In the data rows, the value 128 means zero.
Here are some points:
(094, 133, 123, 114, 111, 157, 160, 124)
(183, 070, 132, 185, 117, 037, 098, 128)
(145, 138, 129, 130, 157, 121, 122, 114)
(151, 159, 150, 129, 120, 165, 095, 127)
(138, 121, 116, 127, 126, 134, 121, 133)
(150, 059, 106, 131, 159, 080, 160, 136)
(109, 164, 105, 084, 150, 164, 157, 102)
(130, 109, 127, 112, 094, 116, 145, 138)
(133, 158, 131, 132, 078, 150, 118, 130)
(092, 136, 115, 072, 100, 191, 138, 121)
(108, 078, 109, 152, 125, 100, 158, 147)
(109, 082, 100, 111, 152, 135, 163, 129)
Here are 12 more points, each followed by its number:
(124, 062, 118, 189, 136, 066, 142, 114) 0
(162, 097, 124, 138, 151, 068, 134, 143) 1
(106, 175, 149, 134, 120, 160, 106, 107) 2
(165, 087, 130, 189, 132, 070, 113, 127) 3
(149, 168, 134, 106, 113, 159, 091, 141) 4
(170, 064, 122, 194, 101, 026, 123, 151) 5
(109, 097, 148, 138, 144, 112, 136, 124) 6
(096, 168, 136, 086, 097, 176, 113, 117) 7
(106, 107, 129, 118, 102, 126, 109, 140) 8
(153, 138, 112, 105, 149, 132, 116, 151) 9
(128, 112, 125, 151, 134, 085, 123, 170) 10
(149, 148, 177, 159, 101, 113, 112, 099) 11
Which three of these numbered points are nearest to each point below, ignoring the direction in which the first points spread most? Their numbers follow each, nearest first.
(178, 142, 100, 150, 144, 102, 126, 165) > 9 1 4
(126, 151, 108, 120, 135, 164, 127, 142) > 9 1 3
(124, 143, 103, 135, 098, 136, 123, 149) > 5 10 3
(097, 101, 129, 114, 093, 136, 126, 143) > 8 7 5
(158, 056, 116, 169, 134, 073, 140, 167) > 10 1 8
(116, 070, 153, 153, 142, 085, 131, 139) > 6 8 0
(084, 160, 122, 081, 137, 197, 151, 109) > 6 1 0
(152, 124, 114, 185, 148, 106, 115, 127) > 3 2 10
(172, 072, 123, 198, 134, 041, 134, 132) > 3 5 1
(134, 109, 133, 139, 120, 112, 091, 129) > 7 8 3
(154, 145, 138, 098, 118, 122, 099, 119) > 4 7 1
(115, 171, 154, 091, 104, 185, 079, 113) > 4 7 2
(125, 147, 106, 061, 143, 129, 160, 115) > 1 9 6
